128 stands for zero in the data rows.
Here are some rows, each followed by its group. Rows of different groups can look alike.
[115 129 138 110  76 126 180  95  96 124 100 168 141  84 179 168 102 168
  91 106  84  96 118 173 119  99 134 156 149 158 147 103 133 121 152 128
 162 109 140  98 177 101  90  83 147 107 167  75 177 157 107 116  83 108
 172 163 170  75 141 131 130 158 161 105] S
[104 129 149 114 111 130 160  91  95  97 101 168 138  82 168 171 112 162
 102  87  86 107 107 173 128  93 115 149 154 165 149 105 132 110 148 126
 151 120 136  97 173  96 116  85 155  96 165  71 166 168 122 111  83 119
 178 168 175  80 137 138 126 169 163  90] S
[170 121  75 108 146 143 101 154 160 150 162 107 107 170  83  99 142 107
 143 168 169 160 138  96 125 173 141 114 108  94  96 163 119 160 100 109
 124 118  86 169 103 159 132 161  95 146 104 144  94  79 147 129 164 126
 125 105  88 149 104 113 158  89 117 182] K
[170 138  88 123 111 167  99 110 164 139 172 114  72 151 118  91 178 107
 132 150 147 149 182  97  88 163 180 149 123  85  85 171  95 164 132 104
 122 131  86 156 127 173 121 140  85 151  87 135 126  94 178 123 148  93
 139 105 108 128 106  98 160  93 112 165] E
[175 114 101 105 139 148  95 130 172 143 164 125  99 170  96  92 169 100
 128 148 153 137 160  89 101 162 163 119  97  96  81 140  87 155 119 122
 133 107  98 172 112 165 145 165  91 166  84 148 120  89 175 133 158 125
  95  93  93 137 106 120 160 109 129 164] K
[165 116 103 116 132 159 110 104 169 115 173 144  80 147 110  88 178 133
 115 141 156 162 180  96  80 162 178 136 134  90 101 149  87 162 144 107
 140 122  84 148 129 171  92 151  78 175  88 126 103  92 170 142 148 103
 119 105 103 142 109 111 180  88 108 149] E
[120 125 162 116  91 121 177 110  88 132 105 149 144  93 158 160  92 166
  99  84  87  81 105 170 134  96 110 154 185 165 160 111 124 118 144 131
 153 114 140  82 166  97  86  86 144 114 153  73 172 153 114 123  99 101
 174 175 170  96 139 127 126 166 170  96] S
[110 119 145 132  76 115 175  89  91 143 112 158 129  92 164 156 124 177
  75 104  80 116  96 167 108  96 124 139 161 153 151 103  91 123 181 130
 155 129 145  98 162 101  81  86 141 129 161  93 183 150 143 116  82 104
 178 166 177  75 128  94 132 159 186 108] F
[167 129 101 108 128 146  95 132 173 144 172 105  89 149 115  99 169 124
 137 157 158 151 160  89  80 176 169 101 128  90  82 154  78 164 133 117
 122 103  94 156 133 165 121 144  95 179  84 139 117  85 176 136 167 119
 110 103 108 133 111  92 150  88 120 167] K
[106 118 145 134  86 128 180  82 103 137 108 164 132  86 176 160 124 181
  99 104  80 104 116 169 130  90 112 145 150 158 149 102 126 118 167 120
 153 122 141  92 166 107  75  85 149 113 158  80 172 157  96 111  83  93
 161 161 177  75 137 116 134 170 185 118] F
[178 130 121 112 135 172 104 134 165 143 175 116  85 152 105  92 175 113
  95 152 146 131 171  97  82 163 163 117 123  85  78 147  89 158 130 113
 136  96  81 157 129 169 127 161  94 179  87 144 118  95 178 138 148 125
 119  95 108 138 109  96 152  89 112 164] E
[ 81 130 182 118 111  95 142 119  92 102  93 138 173  98 164 154  97 137
 113  76 115  98 125 152 156 116  91 178 167 168 175  98 128 110 152 148
 140 120 172  83 151  92 125  93 150  87 161  99 171 172  99  83 109 115
 148 154 168 105 166 146 102 140 151  94] T
[150 141 105 138 180  86  90 181 134 156 138  76 139 155  80 123 144  79
 167 137 158 173  87 101 125 131 113  95 101 103 110 160 150 149 124 113
 118 105 121 156 101 150 175 161 136 127 108 165  92 108 130 153 167 178
  84 120 114 170  89 129  82  98  99 162] R
[ 84 169 162 142 126  98 145 112  95 110  96 122 173 107 153 142  92 146
 150 106 108  85  99 154 161  99  91 143 138 157 175  73 172  85 122 152
 113 140 177 101 142  89 123 105 174  92 168 110 140 170  91 103 105 125
 137 155 153 117 161 164 125 162 131  75] T
[134 121 114 154 180  76 105 178 147 156 142  81 134 158  81  95 134  89
 181 174 156 151 111 118 145 151 115 104  93 103 133 163 143 125 108 139
  87 116 118 142  77 140 167 162 130 136 118 168  86 102 125 153 166 163
 106 109 101 174 108 113  91  99  87 158] R
[ 96 171 178 154 128 121 145 113  91  95  90 112 178 109 144 135  91 137
 119  91  97 102  90 159 165  90 102 158 136 152 160  80 174  83 117 170
 127 138 175 116 131  89 118  99 175  87 144 112 157 157  86  98 109 134
 134 140 161 144 172 166  97 148 156 108] T
[140 116 123 123 163  78  95 180 147 133 145 103 101 151  81 112 132 109
 174 163 160 160 118 103 145 151 115  80  90 103 123 152 124 156  95 130
 111 136 115 157  87 146 173 162 113 135 105 176  89  92 143 169 168 165
  99  86  93 179 106 133 119 123  92 156] R
[173 118 123 103 132 144 101 135 171 139 160 101  85 169 123  92 158 125
 143 142 159 162 171  90  90 166 158 106 117  85 102 151 102 175 117 117
 133 105  73 175 131 167 129 166  97 164  91 134 103  92 153 146 160 125
 106  91  98 153 108  91 136  93 110 154] K
[175 132  94 132 126 167 111 108 162 132 175 127  72 151 136  88 175 109
 110 152 137 149 179  99  86 159 182 117 123  91  98 147  82 162 132 120
 138 142  93 153 123 173 105 157  83 171  87 148  97  94 175 123 148 103
 123  95 116 140  98 105 174  91 104 142] E
[ 88 149 140 178 172 106 113 154 116 115  93  87 161 130  96 155 100 107
 167 159 121 113  76 136 180 112  93 126 130 142 151 112 156  77  84 170
  96 175 167 141 101 101 176 123 146  94 131 161 145 152  79 112 134 174
 104 124 133 145 135 164  75 142 103 108] B
[103 121 136 138  67 150 175  80 102 133 118 164 136  86 171 162 102 184
  73 113  83  96 114 166 114 124 126 156 152 158 157 102  89  92 161 130
 159 123 123  95 169 115  75  83 139 135 148  99 180 147 117 125  89  95
 167 168 177  80 106 109 145 159 190 118] F
[ 95 136 158 112 104 119 150 119  88 113  94 160 153 102 174 166 100 160
 108  96  84 105 118 167 130  89 130 167 165 170 172 122 143  88 170 128
 138 122 135  85 155  89 107  93 156  92 170  90 149 181  99 100  89 121
 148 162 167  94 152 125 102 163 145 103] S
[ 87 164 156 165 132  97 142 134  99  98  92 118 169 124 134 166  90 118
 146 106 127 122  85 145 176  86  86 128 119 149 158  98 178  85 119 181
 105 153 158  97  98  96 171 100 161 102 140 141 138 168  79 107 121 145
 110 149 138 149 161 179 108 141 126  88] B
[173 121  97 116 135 133  92 139 173 165 160 120  85 151 103 104 152 125
 126 155 169 162 145 100 125 153 148 106  90 108  81 154 110 180 128 113
 113  99  73 156 107 146 145 169  89 153  91 165 103 102 173 133 164 130
 117  88  93 167  91 116 139  93 115 169] K
[134 134 127 127 180 113  99 178 156 150 143 103 122 147  88  96 144  79
 176 163 152 175 112 104 132 154 113  95  73 108 115 147 146 131  98  98
  92 138 115 165  88 139 175 154 127 122 121 181  92 108 125 153 163 165
  93  86  97 161  97 144 125  89 113 169] R
[117 125 147 103  73 137 178  93 113 119 124 168 139  85 174 158 105 179
  78 120  81  83 136 163 125 102 112 149 156 150 141 103 102 134 185 109
 162 118 136 105 166 103  77  83 149 122 151  75 169 150 101 123  85  86
 182 169 174  84 141 133 117 158 190  99] S
[103 123 138 123  84 143 177  80  99 117 111 168 139  84 173 160 124 184
  77 111  83 104 111 173 117  99 130 149 152 149 154  98 130 125 178 133
 171 125 141  98 158  95  90  88 146 114 148  79 179 157 109 114  80 106
 171 161 178  77 122  96 137 155 181 107] F
[167 121  84 110 128 150 101 134 172 141 167 116  94 170 108  90 168 113
 137 142 156 159 173  94  91 162 165 123 104  90  96 156  93 153 133 104
 125 118 104 169 114 170 130 144  91 179  88 143 103  87 180 125 154 132
 119  96  88 135 115  94 156  86 126 156] K
[ 96 147 178 123 122 106 145 112  87 110 100 145 176 107 143 154 111 142
 121  93  86  89 112 152 161  89  84 150 149 160 175  83 159  75 154 128
 140 122 170  85 127  91 114 107 171 100 171 115 160 167 116  90 109 117
 150 166 164  84 172 129 115 154 160  90] T
[103 153 125 153 176 102 105 180 124 122  89  83 148 152  93 139 139  98
 169 144 159 102  79 110 178 124  84 106  88 135 129 109 174 107  74 152
  85 158 121 129 114 124 167 144 146 136 120 159 101 117  97 171 147 182
 117 144  91 170 143 162  99 133  85 138] B
[ 82 173 164 160 148 108 139 139 105 100  94 125 158 127 148 167  95 144
 146  98 112 113  79 147 171  95 102 126 136 138 172 123 179  83  95 172
  90 164 167  91 112  89 136 130 156  98 144 123 121 167  83 112 108 154
 125 152 135 114 159 181  99 149  97  83] B
[172 119  97 140 115 172 105 117 165 139 172 134  74 152 110  91 176 144
 108 126 150 148 177 101  93 156 183 119 128  84  85 154  87 166 148 100
 109 127  83 160 144 174 119 154  95 159  87 132  98  89 176 129 144 104
 115  99 108 138 113  96 171  91 122 151] E
[167 119 103 127 141 157 104 145 165 135 173 123  79 149 106  91 170 113
 104 141 146 135 177  94  82 171 185 112 128  87  95 162  84 167 133 113
 131 114  84 159 116 174 143 154  99 162  84 128 112 100 178 138 147 119
 121  98  97 145 102  92 171  86 120 138] E
[168 116  88 138 137 168 101 124 169 124 172 140  84 159 108  90 178 114
 126 144 149 148 188  94 108 156 178 101  97  90  79 163  89 158 143  93
 127 131  73 162 138 169  99 146  92 157  95 128 117 113 175 147 153 101
 125 103  97 110 117 111 167  89 129 142] E
[153 112  97 129 128 150 108 137 158 143 175  94 109 163 110  90 176 118
 130 148 149 151 173  96 101 157 167 123 108  94  90 158  97 167 117 111
 127 120  81 172 127 165 125 151  85 181  85 134 107  92 173 136 167 126
  99  91 103 138 119 103 172  85  99 145] K
[107 129 142 121  78 133 175  71  94 119 126 156 144  91 174 158 105 179
 111 122  80  98 122 172 134 104 108 147 161 154 149 112 132 109 161 118
 153 123 138  95 160 108  81  85 144 113 155  73 169 163 112 123  83  84
 182 175 177  87 139  89 115 162 183 101] S
[109 125 143 129  88 133 172 100  92 121  97 177 136  82 171 170  98 173
 104  93  87 113 114 170 130 104 121 171 154 165 146  91 139 129 159  83
 164 120 135  85 179 100  83  85 146 127 157  90 180 147 124 109  85  97
 163 175 158 103 141 116 101 158 160 114] S
[161 118 105 105 154 130  90 158 160 174 142 103 119 168 110 102 166  89
 165 176 149 173 144  94 128 148 134 126  93 121  99 143 106 149 104 131
 111 109 113 148  92 151 143 161  88 140 111 179  87  98 137 162 167 141
  91  89  88 179  84 113 128 106  85 158] R
[140 138 103 145 174  93  93 169 151 128 123  77 146 162  85 115 129 100
 172 163 153 162 111 103 163 151 106  90  99 116 121 136 133 114  89 141
 113 140 118 154  85 136 182 150 119 135 108 176  87  90 130 168 158 178
  88 106  88 177 128 137 126 107  85 147] R
[106 132 169 105 102 124 159 123  92 100  93 149 159 100 146 164  88 140
 100  76  93  89 101 165 128  84 121 156 165 167 172 102 145  92 159 124
 160 123 163  91 151  91 110  93 171 113 173 117 155 165  93 112  95 121
 156 141 170 116 161 135 110 173 142  94] S
[150 112 110 123 167 122  86 169 150 157 142 109  95 158 101 111 142  83
 145 172 168 164 136  96 123 144 139 130  88  98  96 152 111 138 117 102
 103 116  98 151 129 146 160 150 113 170 100 177  87  89 145 180 171 158
 114  89  93 170  84 114 136 107  87 177] R
[164 116 108 121 159 133 101 141 136 148 157  79  92 163 103 108 155  76
 145 150 160 173 129  97 114 151 137  75  82 102 109 165 122 142  80 111
 103 123 118 141 116 155 154 168 106 149 100 165  87 108 171 177 170 134
 114  99 100 172  97 118 141  92 120 184] R
[151  79  79 112 152 132  93 141 160 144 165  99  92 169  91 104 149  96
 154 168 168 149 164  90 123 168 136 130 104 114 101 178 121 169 124  95
 125 109  88 168 112 158 130 171 116 168  88 132 117  84 155 140 168 134
 106  88  88 156 111 113 141  99 112 140] K
[157 103  86 112 148 133  98 132 156 146 162 110  95 168  91  90 153 105
 130 163 172 166 142  94 112 168 167 103 128  92  91 158 124 173 113 118
 100 118 104 151 116 167 127 166 116 173  84 146 104  95 176 138 170 143
 126  92  90 135 117  89 147  89 110 142] K
[109 119 142 121  82 139 174  78  98 121 103 160 129  85 174 167  94 183
  77 115  84 100 120 163 106 110 139 156 154 150 146 114 108  92 176 137
 149 123 141 101 168 104  94  83 146 102 154  91 182 160 114 123  82 103
 172 162 178  77 139 116 136 158 186 118] F
[114 118 132 125  80 132 177  95  95 102 109 160 136  85 173 152 104 184
  82 115  81  94 116 163 121  99 110 147 160 154 155 122 132 101 172 122
 157 122 143  89 179 103 116  88 147 116 158  90 183 148 109 107  80 112
 185 168 177  75 141 138 139 148 172  81] S
[ 99 145 165 136 113 121 147 119  96  95  94 145 175 109 141 152  95 138
 117  98 106  83  94 151 143  96  77 158 174 153 174  76 159  94 117 164
 127 133 172  83 133  89 123  92 160  98 148 112 137 173  94  96 111 132
 154 166 167 107 185 153 114 169 140 105] T
[167 127  97 112 122 159  98 124 171 137 171 118  90 152  83  88 169 122
 132 148 147 148 160  93  97 166 156 114 112  88  88 163  91 160 124 130
 105 118  93 175 127 173 134 155  78 179  97 141 109  98 166 138 158 126
 123  95 103 142 106 103 180  92 112 142] K
[170 129 125 108 121 168  99 119 162 119 173 133  80 154 106  88 175 102
  97 144 146 159 180  97  71 157 183 119 114  84  84 151 126 156 146 131
 140 133  91 162 136 174 101 147  81 160  98 102 104 117 171 116 155 104
  99 112 100 137 144 105 180  93 104 147] E
[104 149 114 176 159  97 110 172 127 117  94  77 159 134  91 112 100  85
 181 139 144 146  76 126 171  99  73 114  92 143 161 129 174 125  91 157
 113 166 141 117  90 118 167 136 153  96 121 163  95 137 107 177 138 178
 139 130 135 151 106 155  77 148 110 131] B
[104 119 142  92  89 133 178  75 100 108 105 164 148  84 178 155 124 183
  78 117  83 104 122 166 130 107 110 150 149 158 138 112 124 136 174 109
 157 131 136  95 160 100  86  89 156 133 147  77 180 157 102 123  80 104
 172 165 178  73 144 118 123 158 185 101] F
[ 87 127 184 119 117 113 165 106  94 122  90 164 159  95 164 168 105 168
 104  96 118  83 118 167 145  81 106 149 158 170 163  98 139  94 141 126
 148 129 150  85 144  93 119  93 166  83 170  91 146 175 111  98  96 112
 156 162 157 116 133 124 108 165 158  86] T
[ 90 136 156 123  97 110 163  93 100 133  92 164 139  84 173 167 101 151
 100 100  80  89 123 173 128  93 130 149 154 168 169 111 124 107 154 117
 164  87 136  88 175  99 114  88 150 102 167  88 165 148 120 122  87 110
 174 175 164  93 137 129 114 165 161 121] S
[173 114  99 110 135 172 107 134 165 143 173 116  79 149  98  88 170 114
 137 130 156 151 177  97  84 159 185 108 125  92  85 151  95 162 133 122
 146 114  94 151 129 174 107 151  81 171  95 130 115  92 178 133 147 112
 119  86 106 144 128  98 169  89 104 145] E
[ 96 158 167 132 141 121 156 132  91 113  89 145 176  98 146 158  91 105
 119  93 108 100  90 156 174  87 101 149 152 143 168  83 176  81 124 166
 131 131 178  89 129  91 129  94 166  94 165 110 134 153 109 109 109 130
 136 154 153 107 159 177  95 158 124 107] T
[157 110  90 121 148 132  90 137 158 170 164 101  89 166  86  99 139 114
 145 183 163 177 144  97 114 174 154  92 115 102 104 158 108 164 113 117
 122 120 106 156  99 146 140 164 106 140  87 163  95  90 137 166 170 141
 110  88  88 149 122 120 134 107  87 154] K
[104 129 173 116 113 106 159 126 100 113  96 160 146  85 144 168  94 151
 123  91  93 102 112 156 139  90 117 171 154 161 168  83 163 107 124 133
 135 122 172  83 162  93 121  83 177  98 170 108 152 168 106  98  98 115
 160 159 148  87 163 135 112 172 142  83] T
[168  94  92 101 128 167  98 130 173 137 173 122  89 147 120  90 175 107
 141 150 166 140 166  94  82 153 163 123  92  84  84 163  93 175 122 126
 131 129  96 162 120 170 119 157  88 179  94 144 104 107 170 134 144 123
 115  91 121 138 124 100 160  86 113 145] E
[ 98 136 107 147 170 104 105 178 142 115 133  85 159 142 111 146  92  91
 169 168 140 157 118 125 180 131  80 114  90  94 135 132 174 134  98 155
  76 145 158 138  90 116 176 141 125 124 115 163 109 118 107 158 148 182
  75 130  96 170 135 164  93 107  80 121] B
[115 136 173 125 113 110 157 110  91 104  92 160 159 121 148 162  97 144
 119  98  90  83 109 170 132  87  90 150 156 168 174  96 146 116 130 157
 127 123 172  89 157  91 116  83 177  90 161  93 148 168 101 100 103 130
 152 168 161  87 159 135 114 159 135  90] T
[ 96 147 160 119 121 121 166 108  87 115 101 144 153 105 153 162  94 142
 111 106 105  89 107 161 130  93 110 161 165 164 175  82 150  92 152 139
 133 122 175  83 145  92 119  90 175 100 168 117 149 172 116  92  90 101
 152 159 155 110 170 127  95 169 144  73] T
[150  99  79 112 145 126  99 150 157 157 143  98 119 156  80  91 141  89
 137 176 160 181 138 123 128 157 139  93  81  95 110 169 111 145 100 124
 116 116  89 165 103 150 171 166 106 149 104 172  89 110 157 136 171 154
 117  92  90 160 109 122 132 100 108 182] R
[ 87 180 171 145 128 117 145 143 109 115  90 133 153 106 168 159  88 151
 123  84 115  96  98 148 174  86 106 132 136 167 172  82 167  90 113 172
 124 149 177  97 111  99 138 103 155  76 150 108 132 163  88 101 111 132
 128 156 143 133 163 144  93 165 126  83] T
[145  86  94 127 159 122  87 148 134 141 147 109 109 169  90 102 159 103
 146 174 168 166 144  92 119 163 130 104 101 116 109 147 121 156 120 124
 111  81 118 172  90 155 162 171 105 144 120 168  89  90 140 171 166 150
  99  93  88 165  82 109 137  91 136 156] R
[128 130 143 116  84 133 177  75  89 119 113 179 138  86 173 166 108 170
 111 107  81  91 116 174 125 101 123 150 149 164 140 102 133 105 165 109
 159 101 146  98 175 100 103  83 150 129 160  73 162 163 104  79  89  95
 163 173 174  84 139 125 136 161 158 116] S
[125 112 136 151 172 121  87 176 142 132 115  96 144 162  83 119 119  96
 181 157 147 127 101 115 167 139  84  90  81 124 151 136 148 131 111 157
 118 166 143 126  90 114 180 144 142  85 108 165  98 115 135 160 157 174
  80 105  94 175  95 160 101 128  78 140] B
[131 121 145 130  73 135 174 104 100 130 101 179 136  86 176 162 109 186
  86  96  80 111 107 163 101  90 145 147 152 150 144  94 132 131 170 118
 157 112 140  92 166 112  75  86 152 124 154 106 182 152 122 103  82  88
 169 159 178  82 115 109 126 161 186  94] F
[167 112  86 132 137 163 104 141 165 132 173 136  84 147 110  91 175 142
 123 148 146 146 184  93  97 160 182 101 121  84  85 149 111 167 133 120
 131 114  74 154 116 174 119 148  91 171  93 106 107  98 175 140 154 103
 119  99 104 133 104  92 174  88 115 156] E
[125 134 132 108  99 146 174  69 102 133 108 177 144  89 176 151  97 186
  88 124  81 105 142 163  95 101 113 145 149 153 149 120  97 132 178 100
 162 118 138  97 160 101  81  83 158 133 147  79 182 152 117 114  86 119
 174 161 178  73 113 103 130 158 186  96] F
[110 125 149 119  80 121 177  82  95 137 111 164 132  84 173 164 108 172
  88 107  86  96 122 162 128 118  91 147 150 163 147 125 137 107 157 124
 160 109 140 101 171  93  86  83 152 111 163  75 182 147 125 100  83  97
 167 170 178  80 133 118 139 156 183 110] F
[146 127  99 123 174 119 107 156 151 183 143  94  99 161  83  98 144  83
 141 177 169 164 131  88 115 162 139 110  99  96  82 158 119 169 117 130
 124 109 109 145 116 157 147 162  99 155  93 172 101 107 140 160 170 136
 112  96  90 165  78 124 126 112  99 153] K
[161 107  99 119 178 122  87 152 139 159 143  87 127 161  90 102 151 103
 154 168 172 164 136 107 132 151 126  90 104  96 109 142 121 149  78 104
 116 131 115 162  83 144 175 166 119 149 111 179  98 103 132 149 164 156
  99  89  88 168 109 114 136  91  99 165] R
[ 93 127 145 121  76 128 171  93 105 115  96 171 138  82 176 171 101 190
  91 100  83 111 120 169 121 106 126 154 150 156 141  83 135 114 163 115
 166 129 140 100 160 103 105  85 150 113 153  86 179 150 107 118  85 103
 167 162 167  75 130 129 139 163 186 103] S
[172 121  96 134 135 159 111 119 158 132 173 114  72 158 101  90 173 122
 100 148 146 146 186  93  88 168 182 121 110  85  85 154  91 162 128  98
 124 131  84 160 147 174 127 154  92 159  88 144 103 103 171 133 151 128
 123  98 103 124 113 107 172  93 113 143] E
[ 98 143 158 173 159  75 104 181 109 126 107 120 149 145 128 135 100  76
 165 142 149 113 125 134 171 128 101  97 108 145 158 138 179 109 108 142
 103 151 167 122  90 119 178 129 164  81 127 163  90 115  81 114 135 172
  82 112  97 138 133 173  90 155  90 140] B
[106 136 153 151 176  98 127 172 102 113 119  81 148 144 110 112 112  81
 181 144 135 160  92 134 174 121  82 108  86 135 157 134 163  94  84 166
  74 162 155 142  87 118 171 143 152 122 130 168 100 143 102 127 132 178
  75 128 121 177 113 160  93 126  81 125] B
Which 5 groups are nearest to each row below, nearest first, going by the distance to the group's nearest row?
[117 140 164 118 113  84 165 117  89 113 103 155 158  86 156 163  95 168
 115 107  89  85 131 155 128  99 117 160 158 171 171 105 132  94 141 124
 146 127 172  82 173  91  94 111 166  98 167 104 151 180  86 100  96 119
 147 163 153  98 148 125  86 170 145  97] S T F B R
[104 132 147 136  73 133 175  91 102 128 107 166 124  82 178 164 112 177
  75 100  81 115 112 161 114  95 137 154 160 147 141  89 110 120 178 102
 149 122 121 110 160 119  77  88 147 124 158  79 183 158 117 133  83  88
 174 165 175  82 141 120 141 156 188  97] S F T B E
[121 134  99 162 176 104  92 181 142 156 145  77 132 154  80 118 138  91
 178 163 149 166 125  89 158 156  99  90  81 125 109 154 137 129 119 109
 100 144 109 144 109 139 167 169 120 133  97 168  97 103 130 171 145 172
  80 105 106 172 131 118 110  93  97 147] R B K E T
Which 3 other groups have their centres nearest to the centre of group F, nearest first?
S T B
Which 4 groups are nearest to each row below, nearest first, going by the distance to the centre of the group?
[170 136  94 132 104 163 110  97 162 143 173 142  74 155 125  90 175 140
 102 115 143 135 180  97 106 163 183 132 128  88  91 163  89 153 146 128
 118 144  81 150 118 174  88 157  85 159  84 119 114 102 176 118 151  84
 117 102 100 124 146 100 174  93 131 156] E K R F
Which 3 other groups have their centres nearest to the centre of group K, nearest first?
E R B
Which 5 groups are nearest to each row below, nearest first, going by the average distance to the group's rows?
[103 125 138 118 113 124 175 104  89 126 104 175 138  91 173 168  95 166
 115  98  84  96  96 173 130 110 115 150 163 163 149  85 132 127 150 128
 148  99 146  92 157 103 118  89 153 118 168  82 169 155 119 100  82  90
 169 168 163  68 137 138 112 173 172  97] S F T B E
[ 82 153 167 169 143  98 142 169 110 108 105 131 168 116 130 147  88 118
 181 126 140 137  98 134 180  92  77 125 117 160 160 103 174  88 111 150
 107 158 175  91 103  95 147 119 156  78 135 139 117 148  88  92 119 152
 126 135 135 137 159 175  86 156  97  85] B T S F R
[165 101  97 125 121 163 120  93 168 133 171 142  74 149 123  95 178  98
 115 153 155 140 186  93 106 165 178 130 115  84  91 154  99 149 108 118
 149 136  76 154 134 173  86 155  91 155  91 123 118 118 175 118 157  91
 145  96 103 140  93  96 174  89 140 149] E K R F B
[157 118  81 123 134 128  92 148 158 168 145  94 109 170  85 103 165 102
 130 174 169 155 136 100 125 166 139 119  95  95  93 174 121 143 111 111
 109 114  99 171 107 148 145 165 114 142  84 163  89  85 148 160 170 138
 119  95  90 153 104 114 156 109 104 160] K R E B T
[146  97  84 119 159 130  92 174 153 148 139 110 111 163  81  90 145 120
 150 159 172 181 123  99 126 153 145  99 106 102 124 172 128 153 120  87
 111 116 120 166 103 138 165 157 113 142 100 176  95  85 147 162 170 145
  88  91  88 165 100 111 136 105  96 158] R K E B T
[106 151 167 119 119 111 154 115  87 106  93 149 178  92 161 168  97 135
 121  82 105  85  98 163 139  84 106 160 154 163 169  98 130 107 135 126
 170 144 160  89 145  91 110  99 175  98 164 101 163 147  99 112  95 117
 143 168 143 114 148 159 114 169 142  75] T S F B R
[110 119 147 129  71 143 175  80 105 128 116 155 141  89 181 164 104 181
  73  98  83  98 116 165 117 122 136 136 156 152 151 127  93 110 174 124
 155 107 135 100 168 101  84  85 144 142 158  79 183 157 127 114  80  91
 167 162 173  78 115  98 145 159 188 107] F S T E B
Which 3 other groups have their centres nearest to the centre of group R, nearest first?
K E B
Which 5 groups are nearest to each row below, nearest first, going by the distance to the centre of the group?
[167 121 105 110 117 167 104 112 161 130 173 142  74 149 111  87 175 142
 110 144 149 142 179  94  90 166 180 112 121  94  87 152  86 160 111 144
 127 134  88 157 134 174  95 153  81 170 105 141 101 105 178 131 144  99
 134  92 108 135 111 118 180  89  92 153] E K R B F
Which 4 groups are nearest to each row below, nearest first, going by the average distance to the group's rows?
[115 123 143 112  84 124 180  73 114 119  97 179 143  85 178 151 122 177
 108  98  80  91 134 173 130  86 101 150 152 164 154 105 137  85 172 113
 159 129 136  98 169  96 105  85 141 102 160  90 179 153 120  92  90 121
 169 165 175  84 131 133 128 148 167 101] S F T B
[112 151 153 167 174 113 111 169 140  87 138  96 159 141  88 106  91  91
 176 142 146 129  79 129 160 142 124 121  90 114 161  98 154 114  74 146
 105 160 165 132  81 131 178 153 119  83 111 172 118 103  91 136 126 182
  91 121 107 177 148 155 136 126  78 136] B R K T
[ 82 138 175 118 100 124 175 110 100 117 111 155 136  82 169 171  95 153
 106  95  83  91 116 172 130  93 124 158 150 160 166 107 126  96 165 131
 160 122 135  91 145  99 105  88 166  96 173  82 157 162 107 100  96 123
 158 161 163 114 144 127 117 168 165  75] S F T B
Group S spreads out most along one direction. Which 3 other groups' directions of most spread are closest to that one, closest first?
R K T
Which 3 other groups have their centres nearest to the centre of group S, nearest first?
F T B
Group F spreads out most along one direction. Which 3 other groups' directions of most spread are closest to that one, closest first?
R K E
Which 4 groups are nearest to each row below, nearest first, going by the distance to the group's nearest row?
[ 81 153 165 145 141  80 129 146 106  91  94 123 166 119 110 131  90 120
 167 146 135 105  85 136 182 113  88 112 130 156 157 102 176  75 119 152
  85 177 163 128 129 111 171 115 155  76 167 143 100 143  96 134 147 178
  97 137 116 128 161 173  91 140 128  96] B T S R
Group T spreads out most along one direction. Which 3 other groups' directions of most spread are closest to that one, closest first?
R S K
Group K spreads out most along one direction. Which 3 other groups' directions of most spread are closest to that one, closest first?
R S T
